In the rows, 128 means zero.
Where one turn sends some rows of the set: a few examples, then the rows asked
j_402: [134  98 120 116 145 141  97 123 149 140 141 125  93 163 107 126 158 153
  99 122 107 125 126 154 138 123 100 159 120 133 111 108  98 127  92 141
  99 143 118  87 135 163 142 100 119 120 100 122 121 100]
j_680: [130  87 119 113 134 135  99 123 150 135 132 142  97 158 108 126 153 144
 107 119 116 124 124 150 141 126  95 154 121 127 118 109  96 136  93 132
  98 140 116  92 124 173 138  96 125 120 103 126 118  98]
j_660: [156 129 142 130 140 149 101 133 107 139 116 149 126 138 108 131 141 147
  87 104 130 148 118 123 131 117 110 147 117 141 148 117  94 145 122 162
 135 133 113 123 124 144 140 132 134 124 117 139 148 108]
j_537: [143 131 130 128 149 114  95 130 126 137 114 116 135 121  86 139 129 139
 127 104 135 159 131 149 157 116 120 168 116 140 134 121 124 127 132 163
 149 141 127 123 160 152 143 135 136 141 107 132 149 103]
j_564: [129 120 131 108 159 129 124 125 105 147 126 137 113 162  95 133 163 135
 129  99 145 161 134 134 151 115 143 162 120 123 128 133 120 123 116 154
 119 147 125  90 121 160 170  94 128 124 102 132 107 141]
j_787: [126  95 115 106 151 145 105 127 150 142 142 118 108 149 101 136 155 134
  87 133 108 127 117 150 140 126  93 151 117 120 126 111 102 129  89 137
  97 140 117  87 144 166 145 115 130 111 106 125 109 111]
j_110: [148 120 130 117 156 125  96 118 119 140 107 124 135 136  92 150 126 138
 118  91 135 152 135 137 161 115 118 141 123 130 137 131  98 127 128 166
 154 165 117 129 158 145 134 135 144 125 120 137 137 116]
j_940: [150 128 136 135 150 145  96 138 105 119 117 160 124 141 106 135 157 139
  95 108 134 148 116 124 138 130 113 129 125 141 163 126 106 150 107 154
 137 127 126 114 139 147 143 141 138 119 112 138 134 119]
j_124: [121 122 141 111 144 130 122 123 108 153 144 130 106 150  94 129 147 121
 134 108 140 155 145 143 145 121 128 180 108 115 116 126 121 109 119 159
 116 151 112  97 120 149 165  99 133 141 112 136 121 130]
j_789: [141 122 149 140 159 130 100 129 139 137  87 138  97 131  96 115 143 153
 113  87 124 140 132 108 146 110 113 130 138 109 114 134 112 136 139 165
 139 106 126 118 140 149 148 126 159 128 105 115 135 136]
j_226: [123 102 119  99 152 131  92 103 147 144 130 101 112 155  91 131 148 138
  91 122 107 144 122 150 159  99  92 164 115 114 129 131  99 116 104 145
 111 154 124  90 134 163 153 127 123 123  89 110 105 121]
j_527: [134 122 132 143 142 112  88 114 123 143 108 126  97 151  95 131 122 146
 121 108 116 134 145 126 147 109  96 132 125  93 126 152 107 104 128 176
 141 143 134 117 151 145 140 134 142 135 101 135 132 149]
j_623: [143 120 123 124 144 123  99 130 116 142 112 140 145 130  98 139 142 143
 128  91 136 159 124 144 163 114 121 151 125 128 152 120 116 140 132 174
 159 143 139 103 169 151 154 138 139 123 105 133 138 121]
j_470: [147 129 146 142 139 143  87 131 104 116 130 161 110 139 106 121 157 143
 110 105 129 149 130 136 137 132 108 146 121 152 147 115 105 140 103 162
 140 126 123 109 131 141 148 138 132 136 107 130 145 102]
j_955: [128 105 105 117 138 115  97 121 138 152 126 104 111 165  96 134 140 154
  98 138 110 139 116 155 150 114 111 165 112 121 138 131 115 110 122 134
 108 138 129  91 148 167 148 106 116 123  85 132 117 127]
j_562: [117  98 111 115 135 121  90 120 146 137 144 134 119 164 109 138 157 136
 113 121 117 134 118 154 152 107  93 156 122  93 140 130 121 125 109 145
 114 147 140  74 150 164 153 125 122 128  81 128 111 130]
j_964: [136 116 145 141 160 129 100 125 128 128  92 133  89 125  87 112 146 142
 119  99 119 146 137 116 155 129 109 121 138 117 127 135 116 121 126 165
 144 100 130 109 150 144 155 136 162 122 107 113 122 140]
j_334: [159 123 134 132 148 137 104 133  97 121 119 138 120 124  97 137 138 134
  97 115 135 158 123 136 133 119 104 145 114 147 146 115 113 127 111 154
 133 121 117 124 121 142 147 140 134 119 112 144 137  97]
j_242: [131  93 120 108 143 147 101 124 153 146 143 134 107 162 114 134 156 144
  93 118 110 119 121 146 135 118  93 151 120 112 119 110  93 135  95 145
  99 152 116  87 138 164 139 105 126 115 106 127 118 110]
j_13: [139 134 134 145 158 105  85 116 135 131  98 119  99 146  90 130 137 155
 123 100 123 144 137 124 147  87 103 145 129 107 114 151 120 119 124 168
 133 131 146 117 137 159 148 132 131 143  83 120 131 135]
j_674: [122 125 139  99 160 134 126 127 120 152 133 131 124 152  96 144 151 114
 118 103 147 152 131 127 145 109 132 166 115 102 122 138 119 127 119 151
 112 157 112 103 120 161 159 103 140 133 114 134 112 141]
j_211: [146  98 134 129 147 133 127 137 128 143 107 139 103 123  91 129 151 139
 126  87 137 146 133 122 143 118 130 125 128 110 120 106 130 127 148 152
 134 101 118 112 143 149 161 105 160 121 118 130 126 120]
j_736: [147 108 139 139 151 123 111 128 123 135  93 139  99 120  98 120 134 146
 120  89 128 148 132 118 144 104 105 131 135 100 116 125 123 121 141 171
 142  98 130 112 134 143 156 130 156 117 103 129 130 128]
j_671: [137 113 147 138 154 127 106 128 132 132 100 132  96 117  93 126 126 129
 116  99 126 140 139 115 143 117  96 127 131  94 114 134 120 115 133 164
 137 109 116 125 142 139 144 138 167 128 114 130 131 131]
j_515: [140 106 150 126 152 145 113 128 143 140 108 145  97 135  93 121 161 143
 123  75 133 138 140 113 148 122 131 122 134 113 115 113 112 140 139 156
 136 118 112 114 143 148 154 105 166 132 123 113 130 125]
j_201: [134 126 135 131 159 119  90 106 127 143  97 106 100 139  78 120 134 150
 108 106 110 149 141 125 157  97  97 141 126 113 128 150 101 111 118 178
 139 134 140 110 143 152 157 145 140 127  95 109 118 145]
j_970: [141 132 137 132 153 119  81 126 133 125 113 140 127 146  98 141 144 147
 135  88 138 146 136 140 160 122 126 148 129 138 133 132 113 140 122 162
 153 158 130 121 166 152 135 130 139 147 107 125 147 114]
j_165: [136 108 149 133 147 135 113 129 136 135 117 129  86 121  82 117 150 134
 132  93 129 143 148 129 147 133 126 136 123 125 109 106 125 119 136 151
 133 106 109 118 145 143 158 109 164 141 123 116 134 111]
j_946: [130 105 120 119 146 114  80 110 150 126 135 120  99 172 103 133 153 150
 116 114 119 134 130 156 149 100 101 163 121 115 114 132 114 113 105 138
 109 155 128  93 131 163 143 109 114 140  79 121 120 110]
j_42: [129 132 128 146 144 109  93 124 126 153 103 109 104 138  83 122 126 151
 114 124 111 144 133 130 148 111 105 149 120 109 136 148 121 110 134 172
 136 119 144 111 159 154 154 135 139 136  95 126 133 150]
j_447: [125  87 117 105 141 140 105 122 151 136 131 132 108 145 100 127 156 133
  97 126 114 131 117 147 147 125  90 152 118 124 128 110  97 140  89 131
  98 136 118  87 128 176 145 108 132 111 106 120 107 105]
j_71: [131 107 144 128 158 140 114 130 138 129 113 137  96 120  82 120 166 128
 127  91 132 147 139 122 155 133 126 121 131 120 125 111 128 133 126 150
 136 102 121 104 153 149 165 118 169 129 119 107 117 125]
j_812: [131 120 130 139 144 114  92 117 128 138 113 132 111 136  97 129 136 140
 123 101 120 146 133 128 148  89  89 143 128  84 129 143 121 119 124 184
 139 129 151  99 144 152 158 148 139 133  88 126 125 144]
j_822: [136 100 146 119 152 143 123 128 137 142 114 127 102 114  84 130 143 120
 116  91 132 143 141 119 146 123 116 126 125 105 117 110 118 123 137 153
 132 115 103 121 142 144 154 119 173 126 132 122 124 120]
j_963: [137 122 134 117 159 127  89 115 122 124 118 125 131 124  86 138 143 125
 130  92 133 162 139 147 171 118 109 148 125 138 140 124 109 128 109 172
 158 154 129 111 163 145 152 152 145 132 110 119 128 111]
j_898: [133 120 149 147 144 126 100 129 131 138 103 131  87 119  90 106 133 142
 124 103 117 142 142 123 146 129 103 141 129 113 116 128 121 115 136 169
 142  97 123 115 148 138 152 133 162 139 110 119 140 130]
j_846: [125  96 117 112 130 129  87 108 139 152 135 126 107 181 108 135 141 149
 102 120 108 125 129 149 151 118 101 150 119 103 134 136  90 112 115 148
 116 168 119  91 147 154 138 109 124 125  97 132 119 134]
j_675: [112 127 138 110 160 130 116 125 111 138 140 128 107 152  86 135 159 112
 130 118 140 154 141 138 154 138 133 161 114 122 131 139 126 113 103 146
 115 148 117  96 135 155 166 108 141 138 112 128 105 144]
j_393: [129  87 113 115 133 131 106 129 144 140 129 131 100 152 102 126 150 146
 103 131 114 129 119 153 142 131 100 156 117 133 126 108 104 132  97 127
  97 128 119  90 130 175 142  94 124 114 102 129 116 101]
j_658: [114 134 148 108 155 140 111 123 122 155 135 135 110 163  93 121 167 131
 124 104 135 150 138 130 153 128 141 174 116 125 126 136 110 132 114 156
 118 154 117  93 131 160 165  98 136 143 110 115 118 146]
j_856: [125  85 110 112 133 133 106 130 145 135 134 142 108 150 107 130 154 136
 105 127 118 129 115 150 143 129  94 151 119 119 133 109 107 139  95 130
  99 129 124  83 135 176 144 102 128 111 103 131 111 107]
j_350: [126  86 119 107 131 141 104 121 148 145 133 137 104 154 105 127 149 140
  98 123 111 123 121 146 143 131  93 151 118 122 128 112  88 136  95 135
 100 143 111  91 131 171 137 100 132 114 113 127 115 107]
j_398: [132  93 108 114 150 136 104 131 147 132 140 133 106 156 108 138 164 141
 100 126 115 130 115 152 138 121  98 146 122 120 127 109 114 133  88 135
  98 133 129  78 141 170 149 109 121 111  93 128 107 109]
j_920: [137  91 108 120 139 132 107 131 138 143 140 127 101 159 109 135 151 149
 100 131 112 128 121 157 133 127 103 154 116 124 122 106 110 121  99 137
  99 135 121  87 141 164 143  98 118 112  99 140 118 104]
j_172: [142 134 150 130 151 147  91 131 116 115 130 143 119 123  96 132 147 123
  95 113 132 149 126 129 136 126  96 148 116 142 143 121 107 139  98 154
 132 131 113 125 128 144 142 151 143 137 116 128 142 101]

j_787 goes to j_402
j_226 goes to j_946
j_822 goes to j_165
Now these:
j_675 goes to j_658
j_660 goes to j_334
j_736 goes to j_671
j_623 goes to j_110
j_13 goes to j_812
j_447 goes to j_680

Where one turn sends some rows of the set: a few examples, then the rows asked
j_754: [120 127 145 138 139 145 131  93 116 133 107 156 131 114 142 129  96 146
 157]
j_688: [120 140 144 149 141 144 134  93 119 139 110 159 129 119 137 126  95 147
 156]
j_992: [ 96 149 151 135 145 111 148 147  83 139  99 162 138 138 134 127 128 132
 132]
j_477: [118 141 156 172 144 122 131 142  93 126 120 141 118 114 134 103 117 107
 132]
j_534: [ 98 147 158 130 135 118 137 155  83 143  94 164 140 126 131 132 123 131
 138]
j_121: [104 150 159 132 131 114 133 155  90 140  89 163 144 124 129 123 116 120
 152]
j_987: [124 147 147 121 149 112 121 132  97 103 103 165 101 148 125 118 116 131
 114]
j_602: [133 150 154 122 127 103 120 141 106 114 111 176 111 123 108  95 108 120
 130]
j_388: [123 158 155 130 141 124 115 143  98 116 102 169  95 136 115 128 112 137
 113]
j_850: [119 139 157 170 142 127 121 144  93 122 113 139 117 115 137 112 114 104
 137]
j_880: [114 125 157 159 142 124 126 142  86 120 120 138 120 109 140 111 123 111
 125]
j_427: [110 138 143 142 140 141 137  96 113 135 125 162 132 100 133 129 103 151
 155]
j_568: [136 151 152 119 141 126 110 131  99 116  97 170  97 135 117 132 117 132
 118]
j_431: [112 131 141 139 144 136 134  92 114 126 118 156 135 109 140 125 102 142
 163]
j_408: [106 153 153 137 139 106 141 145  95 137  91 163 145 134 132 114 117 114
 155]
j_406: [115 131 157 165 142 120 132 141  89 123 127 141 119 112 136 104 124 111
 125]
j_248: [129 159 158 130 127 119 114 149 103 122 106 177 102 122 104 113 106 129
 123]
j_134: [139 163 155 128 133 123 111 136 108 124 100 178  99 127 106 120 111 127
 129]
j_622: [118 139 142 150 140 140 143  94 118 142 118 161 130 113 133 119 101 151
 151]
j_888: [135 141 147 110 147 114 121 123  98 109 105 169 104 140 123 118 124 128
 114]
j_725: [117 129 158 163 140 128 120 145  88 119 111 136 118 112 140 116 118 107
 132]
j_365: [110 138 139 144 149 139 136  90 115 127 118 155 132 115 139 130 102 145
 159]
j_817: [118 121 145 132 137 141 135  94 111 134 114 159 134 109 142 126 102 150
 151]
j_159: [139 142 147 114 141 104 129 121 105 113 114 176 109 133 115 100 122 123
 122]
j_857: [116 129 143 139 138 139 142  93 113 140 122 162 132 107 135 118 104 153
 147]
j_506: [112 131 143 137 139 138 134  96 113 129 121 162 135 100 134 125 101 145
 161]
j_910: [131 141 148 116 140  99 124 130 103 103 108 169 110 140 121  99 113 119
 124]
j_397: [108 141 141 148 147 143 137  94 113 133 121 159 128 109 135 132 103 151
 154]
j_630: [101 153 149 138 147 103 150 141  91 136  98 162 142 142 135 115 125 122
 144]
j_790: [142 157 152 126 131 108 123 131 111 122 111 181 107 125 103 101 114 121
 130]

j_880 goes to j_850
j_622 goes to j_817
Now these:
j_121 goes to j_630
j_431 goes to j_397
j_602 goes to j_987
j_888 goes to j_134

